In the rows, 128 means zero.
Each named move below is a turn or a mirror, shown by a few rows before and after it. Which moves, in which order, take the first row of each later pair to the second? The first pair is answered.
move gizuv:
[168 158 148 133 148 113 139 139 130 154 101 131  91 154 118  99 123 108
 185 147 124 106 102 143 161 130 158 152 141 111 170  82 135 154 158 123
 128 124 133 116 104 119 110 135 114 135 157 160  89  65 129 172 154  91
 196]  ->  [172 156 144 131 145 129 125 158 118 169 107 136 115 147 127 104 148 110
 182 148 120  90 124 152 162 143 155 145 131 106 158  95 140 144 178 132
 117 130 119 108  99 125  92 134 123 155 155 168  99  75 128 177 142  92
 189]
[130 128 132 119 142 108 144 116 142 124 136 138 110 131 115 111 111 111
 137 100 143 132 134 149 134 145 116 118 121 141 138 126 154 118 113 130
 143 119 129 124 131 126 111 150 131 103 125 108 133 124 136 131 143 141
 116]  ->  [130 126 130 121 140 120 133 131 131 139 142 138 128 123 122 117 130 113
 137 102 142 119 148 159 135 153 114 116 116 139 129 133 155 113 125 137
 138 122 120 122 126 132  97 153 140 115 120 116 140 132 134 134 136 140
 114]
[ 92 150 162 123  48 143 172 120  90 154 142 144 162 136  88  82 120  92
 140  39 148 105 102 136 145 147 181 119  95 104 110 122 125 136 158 165
 121  82  98 135  90 128 102 106  76 177 105 134 166 145 195 127 116 166
 114]  ->  [ 87 155 162 122  55 122 185  93 104 132 133 142 135 147  76  76  94  90
 144  37 151 125  73 122 143 131 183 125 107 110 126 108 122 146 135 156
 135  77 115 140  96 119 128 106  62 151 111 122 155 133 201 117 130 165
 117]
[127  78 157 121  59  93 148 107 132 117 143 129 132 116 120  74 126 107
 179 179 185 136  90 145 126  89  97 126 130 116 156 139 105 136 123 180
 136 216 124 124 101 128 128 173 139 109  97  64  92 105 106  70 136 147
  78]  ->  [127  74 157 122  57 112 133 126 119 137 145 132 156 109 127  80 146 110
 178 181 186 118 114 158 122 101  97 124 122 112 144 147 109 127 140 193
 126 220 111 117  94 135 108 178 149 131  96  71 102 116 100  76 124 149
  76]
move kife:
[166 113 175 140  76 187 153 105 128 110 114 170 136 150  96 102 109 154
 135  97  73 113  84 143 125 123 162  30 106 100 131 134 139  80 130 157
 131 161 117 156 140 123 111 126  97 177 111 183 126 101 135 129 106  73
  83]  ->  [169 111 177 139  77 186 153 102 131 108 113 171 133 148  94 101 106 154
 138  95  75 115  83 145 124 122 160  29 102 100 130 135 138  83 127 160
 129 161 120 151 143 121 111 128  97 175 110 180 124  99 136 130 105  74
  82]
[157 126 105  85 149 107 136 124 119 157 130 123 127 114  98  49  69 106
 102 135  91 135 165 207  92 145 134 131 164 152 138 134 161 130 118 169
 149 147 168  85  99 140  69 150 108 102 131 163 183  95 126 123 151 132
  83]  ->  [113 146  96 118 121 165 101 124 103 169 130  96 177 128 126 102 121 146
  70 194  80 106 163 186  85 123 117 135 202 153 121 152 117 149 135 132
 125 160 117 121 105 135  71 134 108 142 120 192 179 113 106  86 107 120
  87]
[102 138 108 178 144 108  94 146 169  95  76 116 160 105 155 126 173 121
 146 163  90 178 127  83 144 149 149 163 135 137 139 166 105 115  91 135
 106  52 173 173 126 106 130 170 148 144 130 144 127  84  82 133  87 189
 117]  ->  [117 132 111 168 154  89 106 146 172  92  78 124 142 100 145 107 154 108
 155 141  92 186 127  90 144 155 154 162 125 137 146 162 120 110  87 144
 115  48 193 162 124 108 130 173 148 134 134 136 127  77  88 144 102 192
 114]
move nif:
[ 95 151 138 162 124 135 184 102 119 132 132 150 169 180 126 156 173 129
 137 161 150 180 114  80 132 122 123 152 139 108 150 106 158  99  93 101
 124 139 148 136  61  57 170 135 136 142 132 189 165 144  50 134  94 112
 146]  ->  [ 96 150 138 167 111 126 196  95 113 123 132 153 149 184 116 147 163 121
 147 161 147 187 101  78 128 111 119 150 146 113 151  98 153 105  88 102
 132 145 148 133  63  56 170 146 133 129 126 180 160 135  51 125  95 115
 146]
[152 129 140 109 179 117 130 142 148 115 131 146 134 128 141 119 129 123
 115  80 140 130 143 138 140 156 131 142 116 111 159 134 154 101  99 132
 100  95 154 111 130 140 149  96 126 137 133 137 139 132 148 171 147 145
 141]  ->  [147 123 134 125 130  94 157 107 126  81 128 152  77 131 119  99  96 102
 152  87 130 144 109 138 123 129 117 122 136 142 153 125 134 121  92 144
 132 132 136 113 133 132 134 136 121  96 115 106 120 105 151 136 143 151
 133]
[131 123 134 130 138 121 123 125 136 131 137 132 119 128 127 129 102 120
 113 113 117 124 123 131 123 123 132 127 125 127 140 130 148 126 118 126
 134 119 150 120 134 127 118 124 123 121 139 115 129 125 125 151 141 130
 133]  ->  [128 121 129 138 114 123 130 120 122 126 138 134 114 126 123 127 101 117
 124 118 114 123 120 135 116 116 127 118 131 136 131 132 139 129 122 131
 137 135 134 118 134 130 103 138 124 116 131 110 125 121 125 139 135 128
 129]
[108 125 117 119 152 125 101 137 131 140 125 136 118 110 148 123 116 124
 121 125 145 131 171 147 156 180 156 133  83 122 123 148 129 121 141 157
 109 109 144 117 106 125  98 122 120 155 157 151 146 141 158 165 149 135
 136]  ->  [109 122 115 118 149  97 125 109 139 115 118 139  82 115 133 104  85 113
 137 117 146 150 144 139 154 163 157 131  94 133 136 134 129 136 120 156
 129 112 161 115 114 118 112 134 108 121 155 136 131 123 163 156 163 136
 138]
Then:
(two moves a pair)
[132 141  93  75 128 132 107 154 156 125 111 137 165 103 136 168 112 134
 105 116 116 143 138 165 164  89 104 107 124 147 131 134 113 136 112 127
 115  89 143 143 100 131 147 134 117 182 140 146 112  98 140 107  99 117
  78]  ->  [143 133  89  72 118 106 127 142 151 110 109 146 133 100 123 146  89 117
 127 105 113 155 127 170 161  84 102 101 122 158 134 125 113 138 106 142
 131  96 149 131  99 132 140 152 114 156 138 126 109  85 146 101 111 121
  73]
kife nif
[153 128 140 116 157 109 128 154 147 135 123 140 153 111 138 128 117 136
 120 110 134 136 150 133 141 164 139 128 110 115 131 130 137 102 121 141
 120  91 151 118 118 141 127  99 136 130 134 139 146 137 131 155 144 142
 133]  ->  [108 145 131 155 100 140 119 120 125 118 118 121 154 129 146 158 133 156
 116 164 120 129 119 113 122 125 120 119 160 137 119 133  88 129 121 112
 122 120 102 151 127 131 130 104 126 131 119 144 126 128 119  98 109 132
 135]
nif kife
[117 140 130 148 131 148 122 129 131 143  99 149 155 124 124 154 117 129
  90 133 121 133 114  96 119 101 125 125 159 105 141 109 112 150 114  77
 117 111 118 137 130 117 128  98 114 138 134 145 123 132 111 116  95 132
 131]  ->  [139 121 124 144  97 115 152 125 102 131 104 172 111 110 102 120  89  95
 135 111 116 141 112 118 111 104 119 102 144 129 134 107 119 144 123 119
 140 141 111 112 127 127  87 141 122 114 121 114 122 115 117 111 103 140
 122]
kife nif
[112 130 121 128 145 106 141  85 156 106 107 118  68 141 112 112  72 114
 105 118 127 144  85 113 138 113 119 147 130  92 144  87 128 129  70  95
 149 115 172 129 139 108 191 122 106  89 138 119 126  98 126 117 161 146
 127]  ->  [ 90 136 116 151 110 187  81 138 109 165 123 105 163 131 153 163 167 143
  75 164 119  80 147 128 133 134 104 134 130  84  99 132 109 115 136  96
 106 140  96 138 125 125 132 110 135 175 122 161 146 140  99 108  99 135
 117]
kife gizuv
[162 129 140 139 124  87 133 108 105 131 131 114 108 135 134 116 136 118
 133 146 124  95 145 137 134 140 127 111 158 149  87 134 109 127 157 169
 129 147 135 130 122 140  71 167 165 165 129 131 142 108 129 140 101 119
 125]  ->  [144 143 138 148 122  90 132  83 114 112 122 103 101 149 132 127 127 130
 124 169 120 109 112 117 131 116 123 119 185 152  99 128  90 146 138 141
 133 146 134 148 132 129 102 160 148 153 128 133 128 100 127 117  98 115
 131]
gizuv kife
[138 130 132 105 164 162  88 176 129 156 142 120 180 128 147 143 163 154
  93 120 146 100 162 143 141 158 138 139 105  99 124 137 145  95 146 131
  95 107 141 120 122 130 133  85 145 185 145 164 157 166 114 161 123 127
 136]  ->  [108 152 133 118 164 139 111 114 162 104 124 105 136 158 135 148 120 166
  90 143 142 133  90 102 136 109 135 153 155 109 152 108 113 132  90  81
 118  99 161 154 144 108 200  73 107 133 152 154 125 138 119 125 138 120
 151]
gizuv kife
[158 125 119 107 173  88 147 131 150 125 128 153 102 139 117 103 100 110
 147  87 134 127 136 137 135 136 136 142 110 109 129  98 167 119 100 148
 148  96 167 125 142 132 145 140 126 107 139 109 139  98 142 141 148 137
 126]  ->  [117 135 105 151  87 141 125 121  92 131 134 137 125 143 133 141 146 131
 149 155 113  92 133 132 113 104 105 117 149 132  93 124 115 136 131 136
 141 152  81 149 140 135 100 166 138 137 109 116 131 100 119  79  89 130
 114]
nif kife
[115 152 132 132 155 113 136  91 153 112 107 130 124 162 135 140 105 148
 110 143 104 150  82  90 129 108 136 144 165 114 143 119 121 144  88  89
 137  91 148 157 123 107 175 101 109 108 151 117 110 115 134 113 153 129
 142]  ->  [133 132 124 133 109  88 166  88 114 103 117 149  86 146 113 108  83 115
 159 127  94 151  84 116 116 109 128 116 153 139 128 119 129 141 105 134
 161 130 132 132 113 117 123 149 122  84 133  85 106  95 139 100 153 136
 125]
nif kife
[133 117 121 117 155 127 123 118 158 125 118 114 141  96 139 113 134 108
 100 134 139 119 147 120  81 157 166 137 101  81 127 169 118 127 138 147
 124  99 112 120 146 126 128 125 180 167 126  96 145 138 139 180 107 141
 124]  ->  [132 114 112 130 114 108 148  88 139 101 115 121  95  97 121  97 109  92
 129 142 130 129 117 118  69 136 157 125 117 105 126 161 102 139 129 151
 148 124 101 117 150 124 114 157 178 138 111  73 131 116 141 150 107 144
 122]
nif nif
[198 115 128 119 149 169 122 133  66 155  84 159 148  81  93  89 127  70
  63 127 112 102 140  94 118 120 147 101 105 144 181 122 152 116 103 170
 198  89 142 127  62 110  95 136  96 143 113 115 164 108 150 108 133 142
  76]  ->  [168 131 125 135 140 174 122 101  80 133  74 144 139 100  93 103 117  83
  50 155 111 114 101  64 116  86 140 109 141 147 191 112 124 140  80 133
 200  86 138 152  74  95 134 122  78 128 112 117 147  96 147  77 126 135
  86]
kife gizuv
[112 164 122 152  53 124 151  81  89 116 137 154  79  99 125  95 108 158
 161 104 101 134 121 119 108 111  92 156 171 150 101 123 150 136 112 153
 150 179  99 135 161 113 118 148 154  77  93 105 149 146 154 112 102  85
 152]  ->  [103 176 130 144  91 121 146  69 131 104 125 141  83 113 130 107  97 174
 137 105 108 148 100  95 118 104 100 182 182 132 124 107 149 146  82 116
 144 146 128 153 167 100 169 114 137  69 109 117 143 145 158 121 117  82
 165]
nif gizuv
